In the data rows, the value 128 means zero.
Some points, each followed by its number:
[138 135  99 126 144 129 127 134 105  94 144 115 107 155 143 134 126 113
 131 178 151 178 115 114 138 117 111 155 123 100 138 121 130  89 125 126
 148  77 127 122 125 136  99 102 118 183 135 136] 0
[124 147 135 122 158 117 107 126 113 168 146 145 139 139  87 144 120 126
 144 148 157 128 115 119 115 152 112 108 130 119 136 123 134 129 161  97
 111  99 163  96 126 122 128 138 109 141 134 158] 1
[145 142 144 128 158 136 121  95 106 137 107 131 124 146  97 155 133 134
 133 128 149 143  83 116 129 145 101 137 155  77 106 160 139 114 125 104
 133 101 145 141 162 137 113 137  90 152 131 143] 2
[127  87 119 119 141 170 153  82 118 162 101 144 113 130 113 122  93 116
 149 101 112  81 154 156 122 154 132 144 142 152  99 186 104 140 137 185
 133 202  90 115 122 126 168 151 153  87 128  91] 3
[151 136 110 135 162 149 115 105  82 124 151 149 105 141 124 136  97 119
 136 136 147 124 131 108 126 137 119 159 110  95 130 152 117  84 149 132
 155 109 134 105 122 134 148 148 111 157 152 129] 4
[135 138 124 149 120 101 109 134 112 125 160 127 125 127  89 147 104 142
 129 155 167 121 125 122 130 131 128 154 106 127 163 122 131  90 151 107
 135  95 139 106 108 113 121 110  93 150 152 166] 5
[103 139 153 115 164 176 151  81 104 153  95 153 128 146 116 141 126 108
 155 106 115 116 132 133 118 142 114 108 179 131 106 134 113 130 152 161
  91 125 128 133 138 148 140 120 141 131 124 107] 6
[113 137 104 128 147 126 105 133 116 104 145 136 112 135 130 132 127 134
 114 164 169 174 112 100 148 132 111 135 132 121 139 110 137  87 110 104
 150  67 160 123 138 127  91 131 136 178 133 155] 7
[ 69 156  35 134  44  88 194 138 189  27  81   0 196   7 196  91 186 119
 145   0   0   0 188 255  44   6 221 114  79 216 135 177 138 255  31 216
 134 255  19 151 145 164 255 119 176   0  82   0] 8
[101 159 101 146 143 110  98 105  97 116 127 125 113 131 108 150 130 143
 117 138 157 172 106 100 148 128 113 112 115 105 148 101 141 120 169  99
 132  44 153 115 127 123 110 118 131 174 147 160] 9
[137 126 124 137 120 110 111 152 129 145 138 128 111 137 140 130 119 134
 129 168 143 151 132 103 138 137 103 138 121 139 136  98 129  88 146 104
 126 102 144 122 138 114  99 121 134 150 142 142] 10
[135 146 108 122 153 134 130 160 117  92 130 128 108 144 133 141 135 120
 127 180 145 164 126 102 137 127  96 139 123 116 131 122 121  78 149 115
 142  91 122 124 141 135  84 123 133 169 136 143] 11
[149 139 161 121 160 138 121  91 102 141  93 148 138 143  92 166 130 118
 150 132 160 133 103 132 145 159  96 124 153  80  97 146 159 124 150 120
 140 116 132 135 147 138 130 137 112 151 125 153] 12
[120 142 117 119 127 114 102 146 102  89 157 115  97 127 158 125 115 118
 103 168 175 189 120  92 146 130 124 143 145 126 142  87 119  79 128  79
 136  63 125 118 119 137  85 121 102 189 156 164] 13
[133 148 114 125 147 125 124 134 114  98 135 120 121 168 131 142 117 130
 113 170 152 164 121 106 148 138 106 161 128  97 131 111 135  89 136  91
 152 104 144 121 132 135  84 123 136 166 145 134] 14
[155 135 128 132  83 112 130 147 123 153 173 118 147 137 119 128 125 111
 124 175 153 142 139 141 153 153 115 133 152 155 168  68 132  68 149  96
 106 137 133  98  98 110  88 117 115 146 121 123] 15
[120 141 103 132 129 107 113 150 111 101 138 142 102 141 136 132 138 123
 105 170 145 177 123  92 149 118 127 153 112 118 140 110 142  96 127 107
 135 102 129 136 139 132 100 121 133 182 133 147] 16
[130 104 125  69 106 167 206  80 146 109  77  84 109 125 171 102 138 139
 121  45  16  78 198 180  79  80 187 113 173 201 110 126  97 200  65 212
 110 210  55 180 171 150 225 139 196  19  90  17] 17
[122 121 112 140 151 114 118 157 114  98 157 109 106 147 142 128 122 127
 118 169 162 192 111 110 140 138 121 123 118 131 132 109 139  81 129  92
 132  82 115 126 132 128  89 125 117 180 168 155] 18
[137 153 157 125 114  99 117 150 122 216 149 147 171 137  82 130 118 119
 140 123 156  92 139 145 123 169 106  74 132 137 147  80 130 119 173 107
 109 153 173  93  91  99  92 125 102 140 122 139] 19
[135 151 111 123 152 136 126 138 117 120 132 151 110 165 148 137 110 118
 122 158 165 176 126  85 129 128  94 151 122 114 123 110 132  77 145 114
 147  94 127 127 133 143  97 125 121 164 132 145] 20
[112 125 117 158 114  98 114 151 119 107 144 129 127 133 151 129 122 137
 114 180 153 179 127  71 161 116 116 133 120 135 156 101 125  87 135 113
 139  88 132 125 121 117  84 121 114 174 140 139] 21
[145 128 130 129 131 146 114 166 126 158 148 169 101 142 127 118 125 141
 119 141 136 129 130 111 118 152 119 139 148  99 125 118  99 112 130 127
 133 114 140 135 108 132  99 130 150 161 136 133] 22
[158  95   0   0   0  65 236 162 199   0   0   0 123  24 254 107 213 132
  99   0   0   0 255 255   0   0 255  41  27 255 216  78   0 255   0 255
  64 255   0 255 255 176 255   0 255   0   0   0] 23
[147  94 170 136 115 162 125 173 177 220 145 186 120 138 140 102 117 130
 112 126 140  94 145 137 133 159 129 105 148 128  98 128 113 166 120 147
 126 169 131 130  98  99 111 157 172  77 110 123] 24
[102 123 151 146  99  98 124 131 103 116 142 132 148 117 129 120 124 141
 115 174 171 176  89 111 138 124 109 141 105 134 163 120 137 110 121  90
 132  71 142  98 124 153 111 125  82 194 153 179] 25
[119 134 115 152 133  94 123 128 103 142 119 136 143 127 116 142 127 112
 133 179 171 161  98 101 121 137 121 116 100 113 136 120 166  99 166  91
 110  90 175 105 123 138 102 106 102 166 149 180] 26
[116 152 100 129 172 133 121 113  77 135 125 133 128 150 115 141 142 109
 143 152 146 173 109 117 120 133 112 111 113 115 108 103 153 114 158 108
 120  77 179 118 129 142 113 122 111 163 139 161] 27
[112 139 119 151 112  93 117 129 116 141 142 137 144 126  98 149 121 124
 135 157 154 152 112 114 139 143 125 103 131 142 138 103 147 125 153 100
 113  85 184 110 105 119  95 105  99 164 138 158] 28
[134 121 122 162 109 107  98 125 124  94 156 114 121 119 126 132  84 139
 129 153 190 152 119 100 146 149 139 134  72 162 161 122 121  95 134  83
 133  91 131  91 102 114 117 119  54 179 160 179] 29
[110 136 104 147 127  90  93 117  92 125 160 121 124 126 119 151 126 117
 121 167 171 179 100  96 142 138 124 101  96 132 151 103 151 105 147  82
 124  36 171 105 116 141  93 117  85 170 146 178] 30
[159 152 151 125  98 108 132 148 140 196 136 153 149 145 111 119 135 100
 143 136 143  96 154 136 139 161 102 129 155 138 157  95 129  92 155 134
 105 171 115 126 106 111 113 128 148 127 103 122] 31
[132 115 152 113 155 141 125 110 138 162 133 173 132 133 108 135 152 125
 154 121 135 122 115 115 126 154 128  90 148 112 116 141 136 144 153 135
 114 140 158 120 108 130 135 140 122 107 134 144] 32
[114 146 125 131 156 149 115 135 127 118 114 158 117 162 135 128 132 133
 113 160 156 185 111 108 129 142 105 156 140 110 107 125 123  86 129 115
 121  92 129 148 133 143  89 120 140 166 116 147] 33
[156 129 140 142 133 119 110 114 109 117 116 146 136 127 107 164 130 131
 142 140 165 147  99 111 138 140 120 153 124  82 146 131 137 111 122  86
 147  96 140 131 140 123 119 132  76 167 143 179] 34
[142 157 131 140 140 127 113 114 104 120 102 142 118 127 110 132 130 125
 116 150 150 150  88  90 134 137 112 144 132  87 116 140 131  97 124  90
 138  90 139 122 148 133 113 137  88 178 123 159] 35
[135 132 136 118 175 158 128 117 104 108 130 153  91 152 134 129 107 106
 146 158 140 146 129 119 142 141 112 154 169 104 102 140 138  99 122 136
 142 126 117 138 148 149 105 131 146 164 145 117] 36
[139 133 105 128 129 117 108 141 104 109 144 127 108 165 133 129 119 127
 120 162 145 155 124  91 144 143 106 143 126 119 145 110 121  89 134 108
 143 102 143 123 126 141  87 138 140 179 128 138] 37
[143 107 151 112 158 135 163 131 138 152 117 144 119 138 127 128 144 133
 121 143 138 117 136 113 149 160 107 125 163 134 118 141 117 128 125 155
 121 149 122 131 110 119 119 139 148 126 126 107] 38
[136 143 111 129 146 133 131 126 137 116 159 145 118 150 145 136 128 104
 146 174 152 143 119  88 134 124 105 146 117 101 125 129 155  79 130 128
 140 104 144 130 136 138  93 134 128 159 129 140] 39
[116 144 154 120 135 145 107 129 138 150 129 133 132 125 135 122 104 109
 134 158 127 128  77 108 140 157 127 131 120  89 116 141 151 137 152 107
 126 139 138 101 129 142 120 138 121 150 165 138] 40
[106 128 131 152 122 124  83 123 117  94 141  91 123 122 147 117  89 132
 115 163 160 158  80  95 141 141 148 130 101  88 144 112 174 101 136  73
 133  76 139  91 139 152 103 123 102 190 163 179] 41
[ 61 124 103 119 132 133 170  33  85 179  45 107 210  69  87 140 119  73
 191  96  86  48 191 216  63  75 134  88 181 138 129 128 154 175 130 197
 116 187  92 141 115 117 215 144 146  30 159  94] 42
[154  88 144 138 140 162 139 153 158 195 153 159 142 129 115 112 119 152
 140  96 131  73 149 156 130 127 155 119 132 123  97 174 100 176 126 165
 133 176 126 120  57 110 147 172 112  91 119 104] 43
Which two points above are nearest to each new point, looking only along the 4 directions in which the numbered points spread most? Their numbers follow each, nearest first.
[ 65 159  62  93 111 112 171  32 110 101  27  39 214  37  90 115 146  59
 188  37   4  32 237 255   0  29 168  84 137 168 173 130 127 227  68 222
 117 220  62 174 155 117 255 120 154   0 142  37] 8 42
[128 120 105 142 140 124  99 119  99 115 148 145 105 132 133 138 107 142
 125 161 158 117 121 107 116 135 127 162  91  98 135 148 103  99 136 112
 133 111 143 108 119 123 119 130  89 156 145 165] 34 27
[159 110 145 142 127 148 104 161 127 189 160 158 116 136 122 120 110 151
 130 108 159  74 137 139 101 178 117 150  94 108 129 128  88 123 133 129
 140 148 143 126  89  87 129 143 112 103 124 131] 31 32
[101 153 126 138 130 114 109 128 112 114 142 111 125 113 127 127  92 114
 123 149 149 149  72 100 138 151 122 152 102  95 148 121 148 120 135  97
 150  95 129 114 134 145 113 135 115 178 149 168] 9 34
[102 136 151 149 110 124 110 151 120 126 126 104 144 118 129 118 107 116
 131 152 144 141 100 128 152 153 135 124  99  97 132 117 142 108 142  76
 130 122 152 103 119 128 115 130 109 165 141 149] 5 28
[146 133 122 109 156 164 131 120 109 120  98 170  99 153 123 139 135 121
 121 139 129 156 145 128 143 147 100 156 153 102 100 129 130 101 134 133
 139 110 139 165 141 127 122 116 168 152 115 116] 36 33
[101 137 132 155 113 132 104 143 110 129 134 100 136 122 136 128  96 104
 132 142 152 142  89 105 135 150 116 131  95 108 133 115 153 122 140 100
 130 118 149  96 125 139 113 137 129 160 163 136] 5 34
[135 127 101 144 121 107  98 149 115  93 150 124 107 152 160 118 138 129
 102 182 154 184 115  82 146 117 123 147 110 106 133 106 144  79 134  84
 142  75 145 122 145 137  71 110 121 177 147 171] 13 18
[163 134 151 130 132 141 116 117 133 142 106 135 133 125 110 157 128 121
 164 139 147 134  91 122 132 144 124 130 144  86 119 137 146 103 132  92
 118 119 131 134 135 136 121 125  79 144 144 160] 40 4
[122 130 106 122 121 108 109 134 113  95 167 115 111 139 145 132 129 109
 111 166 153 177 125 103 140 116 114 135 101 125 143 121 144  74 130  91
 145  84 129 123 116 125  95 110 109 187 135 159] 18 21
[150 124 175 105 110 120 123 179 159 218 163 163 128 139 136 121 116 133
 125 134 149 101 140 137 132 180 127 113 141 125 130  98 106 112 128 127
 113 170 128 132  93  99  96 149 146 104 105 139] 31 24
[113 120 103 141 120 103 101 149 118  87 153 120 119 145 140 138 125 133
 100 175 159 184 129  99 152 121 118 153  97 128 139 117 140  66 138  92
 149  70 135 124 134 133  87 122 107 183 155 161] 13 18
[116 107 138 128 122 148 157  61 143 137  50 106 158  89 112 134 147 133
 188  80  83  59 134 191 115  81 169 112 190 118 125 171 160 208 103 169
 120 192  70 141 146 130 190 148 110  43 141  85] 42 3
[108 148 117 126 167 117 100 119 111 146 125 150 133 151 118 142 150 123
 130 139 146 164 117 100 110 137 110 114 121 107 131 131 128 109 163 103
 123  82 171 118 122 126 109 124 109 148 138 160] 34 27
[136 115 190 124 154 150 134  93 126 144 118 149 139 130 109 117 149 127
 140 155 145 140 115 133 133 135  77 148 149  95 107 153 120 129 139 137
 130 115 148 143 134 149 141 149 146 143 122 138] 12 4
[122 127 147 119 143 162 113 105 124 139 111 132 121 117 104 129 107 117
 155 136 129 114  91 114 140 157 118 159 123 101 110 161 153 118 149 137
 139 143 147 115 147 143 136 144 148 132 128 139] 12 4
[121 156 108 134 137 124  99 113  93 139 129 147 127 141 109 156 140 131
 132 137 152 182 116 108 132 124  99 105 113 116 127 119 125 109 154  96
 112  76 163 119 117 129  94 122 115 164 129 182] 34 27
[138 117 125 131 149 119 133 132 141 146 151 161 119 145 108 129 104 144
 139 147 163  97 120 132 100 150 120 145 103 102 117 152 106 113 146 157
 128 128 138 100 106 116 142 145 110 121 144 140] 32 40
[105 109  91 159 112 114 169 111 190 135 113 141 175  63 110 117 178 158
 129  22  81  28 186 192 109  43 200  71 125 155 100 198 149 255 125 216
 120 227 128  94  79 102 161 138 133   0  83  64] 42 17
[134 135 120 126 113 105 121 152 126 131 151 139 109 137 143 129 125 122
 121 157 168 164 133 105 146 136 130 139 119 153 137 107 130  83 140 121
 137 101 132 129 116 129  89 112 120 161 134 140] 10 21
[115 104 150  89 155 181 167  98 119 139  95 154 137 139 125 111 124 122
 137 128 128 113 169 146 127 121 131 116 177 138  99 162 118 146 117 181
 108 169 107 159 144 114 161 146 167 104 105  98] 3 6
[131 136 124 140 137 131 115 130 117 134 165 147 107 157 130 133 118 143
 116 134 143 118 125 115 103 167 104 158 122 105 124 148 103 107 130 132
 140 122 132 120 112 127 150 139 100 131 144 152] 40 4
[ 93  96 162  70 134 198 183  90 143 130  80 135 110 147 142 129 135 121
 109  92  77  99 164 177 135 111 165 127 175 174 114 131 114 168  92 205
 134 195  66 175 147 134 180 128 188  79  98  51] 3 17
[174  73 139 101 131 191 162 133 200 166 140 175 108 121 146 101 145 166
 107 109  99 120 164 130 150  95 156 137 159 158 100 179  87 213 100 195
 122 167 134 173 130 109 137 123 178  46 114 105] 3 43
[114 122 148 146 119 120 120 124 110 149 148 138 144 116 122 120 124 125
 109 168 180 139  93 108 110 130 112 130 121 131 161 122 127 108 125  94
 116  61 149 103 117 136 109 130  86 168 153 156] 5 26
